One hidden turn or mirror swaps the rows below in pairs. Which row is each named row swapped with?
The rows were stretched afterwards, more along some directions than others.
lotib: [ -7 -17 -37 -22  17  -6   0  28   7  21  -6  20 -13  10  23 -17  42 -36
 -39  -8 -20  13  18  35 -32 -20   3 -31]
lome: [-24  -1  11 -30  -2  23  33  37  50  56  23  -3  15  -3  11   5  37 -15
 -48  59   8  14  23 -29 -34   0  -4  16]
vago: [-22   1  51  10   3  20  23  30  38  38 -16 -11  22  46  -3 -47  16 -11
 -21   1   9  -7  12  12  13 -26  11  -4]
Keri: [-16  22  -6 -33 -17  21  14   0  12  11  19 -43   3   9 -10  10   8 -19
  20  52  13  20  44  -7 -12  38   0   4]
mog: [-36 -19  14 -16   3   8   9 -12  26  -8   5 -48   7  12   9  17  25 -25
  -1  62 -11  24  60  -4   3  27  -5 -24]
dil: [-27   8 -12 -13 -17  -1  -7  19  11  -7  -6  -5  -5  26  14  25 -12 -14
 -31  28   4  13  15  16 -13  -9 -24 -33]
Tozin: [-26  -3  50   9   4  20  17  29  45  40 -13 -15  24  40  -1 -43  14 -10
 -24   2  10  -3  20  16  17 -32   7  -4]
depit: [-26  -9  -9   3 -19  -1 -35  22  31  12 -16  19 -21   1   9  -6 -14  -2
 -18  -4   9  35  10  23 -19 -11  -4   3]
sol: [-18  -3  21   7  13 -11  32  17  27  18  25  23  13  17  -9 -19 -24  -8
 -49  25  25  13 -10  13 -43 -22 -25  -4]
neral: [-25  -2  44  10   4  19  12  34  44  38 -13  -9  24  40   0 -31  18 -10
 -24   2  13  -3   7   3   7 -22   8  -7]
Pamud: [-25   7  -3 -38  30   6  22 -30  -3 -17  11   7 -16 -18  19  18  49   1
 -14  47  34   8   1 -29  12  11 -31 -30]
tofo: [-26   3  55 -17  -6   2  35   3  12 -30   9 -39 -18  27 -11 -33  12  -8
 -21  45 -24   0  72  33   2 -10 -36 -38]
Kif: [-12  22  -6 -28 -15  24  20   2  12  21  27 -43  10   7 -15   2   6 -18
  23  51  20  15  44  -8 -14  28   4   8]
Fafu: [ 16 -21 -32 -27  19  -3 -14  36  16  23  -4  11 -26  16  15 -13  24 -23
 -40 -11 -26  20  28  35 -18 -17   2 -39]
lema: [-23  -2  53 -19  -4   4  42  -3  13 -17   4 -32 -21  41   3 -24  21  -4
 -32  49 -28   2  65  29  -4 -11 -42 -39]
sose: [-29  20   4 -20   8 -14   9  -5  36 -29   3  -3   6  21   6   7  18 -26
 -15  54  44  23  20   7   6  18 -60 -22]
girat: [-16  23 -19  -5 -12   5  12  22  42   7  -1 -22   5  27 -16  -8 -25 -17
  -4  45  26 -20  58  12  -6   8 -43   4]
soguv: [-26 -13 -15  12 -22  -4 -29  18  40  19  -8  33 -18   1  16 -19  -4  -8
 -19   0  11  42   0  20 -23 -20   4   8]
vopa: [-28   9  -3 -35  23   6  22 -32  -2 -13  11   9 -10 -13  20  19  51  -2
 -16  47  37   4   2 -25  11  13 -25 -25]
mika: [ -9   3  19  -7 -34 -19 -13  -7  40  14  41  29  27   0  -4  -1  17 -33
 -30   4   7  51  -5  17 -48   4  18  -3]
doruk: [-14 -11  20  18  22 -11  20  16  33  22  29  21  17  20 -11 -14 -29  -1
 -53  24  26   9  -8  17 -40 -37 -21 -14]
lidag: [  4 -19 -28 -21  20  -6 -11  35  12  20  -8   6 -13  27  21 -17  25 -37
 -37 -12 -23  10  40  44 -21 -11   3 -44]
sem: [ 22 -10   6   8  21   5 -23 -19  45  24  -6 -13  -7  23  -8   8   3 -14
  -6   3 -10  35  44  37 -26  -6 -10 -26]
Lobov: [-28   5   8 -37  23   6  20 -22   4 -21  15   3 -15 -16  20  12  47  -1
 -21  49  31   3  -6 -22  17  12 -19 -32]
vado: [-20  -9  20  23  27 -18  30   5  17  20  25  21  15  17  -5 -21 -33  -5
 -41  21  35   9  -9  17 -31 -46 -26 -12]
moguk: [-25   5  -8 -29  26  -1  19 -30   3 -17  11   5 -18 -16  20  21  41   0
 -17  53  30   8  -1 -31  18  15 -24 -27]
pov: [-26  -9  17 -34   7  24  31  39  43  56  21 -15  18   6   7   9  36 -24
 -39  62  11   2  35 -29 -32  -1  -2   1]
Fikol: [-25  -1  52 -13  -9   2  51  -1  18  -6  12 -46  -6  38 -18 -35  12  -8
 -27  52 -26  -2  70  26  -4 -13 -24 -31]
sonip: [-26  -8  52  -8  -5   4  43   6  17 -13  12 -50 -15  27 -12 -30  18  -7
 -26  57 -32   3  69  25  -7 -16 -34 -28]
nomu: [-16 -20 -14  12 -11 -11  13  14  33   2  16   8  13  -8   1  -5   8 -21
 -25  23   3  28 -16  13 -18 -36 -10 -16]
mov: [-13 -20 -14  12 -16  -8   8  20  38   7  10  14   9  -3   0 -13  19 -24
 -16  14  -3  34 -18  19 -22 -39  -3 -11]
ful: [ 14 -10   8  20  -2  13  21   2  15  11   5 -14 -14  24 -12 -47  -4  -4
 -17   7  -4  -2   6  13  25 -35  45  -8]
roga: [-15  16 -22 -27  40 -11   6   0   2  -6  -6  28 -14  -2 -13 -10  35  -6
 -37  -2   7   6  18  31   7  16 -29 -19]
sozu: [  8  -6  11  -2  20  -2 -23 -24  39  11 -15 -13  -4  39  11  24   4 -16
 -14   2  -9  33  38  28 -23  16 -19 -35]
Kas: [ 10 -17  11  23   4  11  18   2  14  13   8 -17  -8  17 -14 -39  -7  -9
 -19   8  -4   0   5   9  21 -35  48 -10]
kude: [-31 -13 -14  14 -28  -1 -38  21  41  19 -20  18 -12  17  10 -11 -13  -9
  -9   4   4  38  18  19 -13 -12   2   9]
mafop: [ -6  16 -22 -30  35  -4  14   2  -1  -1   8  14 -15 -10 -18  -9  32   2
 -41   4   2   4  19  24   8  25 -23 -12]
mup: [-24 -12 -13  11 -21  -6 -34  11  36  14 -18  24 -22  16   5 -24 -12 -10
  -5  -3  10  43  12  25 -14 -23   5   3]
mosi: [-33 -15  26  13  19 -16  18  11  28  10  22  22  16  17   6 -10 -27  -5
 -58  19  25  15  -5  19 -41 -31 -26 -21]
gon: [-18   8 -15 -10 -20  -1 -15  26  18  -5 -10   1  -3  31  11  14 -11 -21
 -24  17   4  16   3  19 -13 -12 -17 -29]
sikid: [-15  16 -19 -33  35  -9   8  -3   5   0   0  26 -11  -8 -10 -12  37  -2
 -39   2   8  11  18  29  12  12 -29 -15]
seben: [-12  22 -16 -36  30  -7   9  -3   2  -3   2  27 -12  -8  -8  -8  35  -1
 -44   2   8   9  12  22   8  29 -26 -13]
vip: [  9 -20  11  30   2   6  20   3  17  14  15 -18 -14  14 -17 -43 -12  -4
 -24   8  -4   4  -1  13  23 -42  47  -8]
zasu: [-16  18 -10   0  -7   0  17  17  42  12  -4 -23   3  43  -9 -10 -32 -24
 -14  48  20 -22  65   4   1  10 -32  -2]
rufos: [  8 -21   7  21  -1  11  19   3  10  19   8 -18 -12  17  -4 -38  -5  -9
 -21   8  -4  -4   2   3  23 -32  51  -8]
pipeb: [ 16  -7   5   2  29  -2 -22 -28  41  13  -3 -14  -8  31   6  25  -1   1
 -17   6  -5  32  37  26 -16   4 -27 -39]
gapom: [-27  -6  25   0  19 -16  19  23  29  17  21  29  13  24   7 -11 -32  -8
 -55  29  34  16   1   5 -33 -25 -47 -20]
Dimov: [ 16  -1   6   2  29  -3 -27 -35  40   3  -4 -12 -12  23  11  24  -3   0
 -15   6   0  37  35  29 -11   5 -24 -34]
tik: [-25  -1  13 -31  -6  26  28  32  47  48  19 -21  14   9  16   0  32 -24
 -47  55  -5   8  39 -25 -27  13  12  14]
Nafad: [-22  17  -5  -4 -10   3  14   8  39  10   2 -27   3  28 -13   1 -31 -18
 -16  48  27 -16  62   7  -3   8 -36   3]
Gage: [-15 -30  15  45  -9  -4  17 -13  19  33   5 -26   5   7 -11 -27   6 -28
   5   7   2  44  13  39   7 -31  22  16]
Dusut: [ 12  -5   2   7  24  -5 -13 -33  45  12  -3 -14  -4  27  -3  18  -4  -6
 -16   7 -10  33  41  26 -21   5 -15 -27]
lapi: [-22  -3  18 -15 -32 -25 -22 -12  36   2  33  24  18  -6   3  11  19 -24
 -46   2  -3  57   1  20 -39   9   9 -19]
vaka: [-27   6  -3 -33  29  -1  15 -32   5 -18  14   1 -15 -10  14  21  44  -3
 -15  49  34   9   6 -27  15  16 -27 -32]
vos: [ -8  25 -11 -27 -22  15   6   2  17  11  24 -39   5  13 -11   5  -3 -19
  21  42  14  25  42  -2 -15  32   9   1]
nef: [-25   1  51  12   0  22  18  32  46  41  -6 -15  24  36   0 -36   8  -7
 -26   0  14   1  12   6  12 -19   9   5]
voka: [-17  10 -13 -39  26   7  23 -25   0 -16  10   8 -23 -17  13  10  52   1
 -15  52  30   0   0 -29  11  13 -21 -24]
por: [ 12 -14   9   0  25  -9 -33 -20  49  12  -9 -12 -10  29   9  18  -4 -14
 -19   2 -13  35  38  32 -18   5 -12 -35]
felin: [-14  23 -12  -8  -4   0  14  17  30  13  -9 -25   1  36 -21  -7 -34 -18
   2  38  25 -18  63   2  -1  13 -33   3]
Pob: [ 11 -13   8  18   4   4  25  -4  13  13   6 -15 -14  23 -13 -41  -4  -8
 -10  11  -5   2  -1   1  36 -31  45 -11]
vapam: [-16   6 -18 -14 -14   1 -21  24  17  -8 -15   5 -10  30  15  18  -6 -13
 -31  17   1  17   9  21  -9 -15 -23 -38]
Zot: [  9 -17   7  27   3   5  21   3  15  11  12 -19 -11  16  -7 -43 -11  -9
 -14  12   1  -1  -2   7  25 -36  46 -11]
penok: [-15  -5  11  -5 -28 -29 -25  -6  35   5  41  19  23 -12   0  11  16 -35
 -33   2   1  59   0  16 -44   8   7 -10]
Zopam: [-40 -14  17 -23   0   8  15  -4  28  -6   9 -48  11  16  10  22  23 -29
 -10  66  -9  16  65  -6   2  37 -13 -20]
tob: [-22 -15  22   9  24 -19  32  16  28  25  22  19   8  14  -4 -20 -27  -7
 -46  28  24  10  -6  11 -33 -38 -31  -8]
sar: [-24   1  26  -4 -33 -24 -14  -9  33   5  35  27  21  -8  -1   4  11 -28
 -26   4   5  57   1   6 -31   2   6  -5]

Fafu swaps with pov
sose swaps with Gage
gapom swaps with sem
vos swaps with dil
lidag swaps with lome
Fikol swaps with lapi
mosi swaps with Dusut
sozu swaps with sol
mov swaps with Zopam
mog swaps with nomu

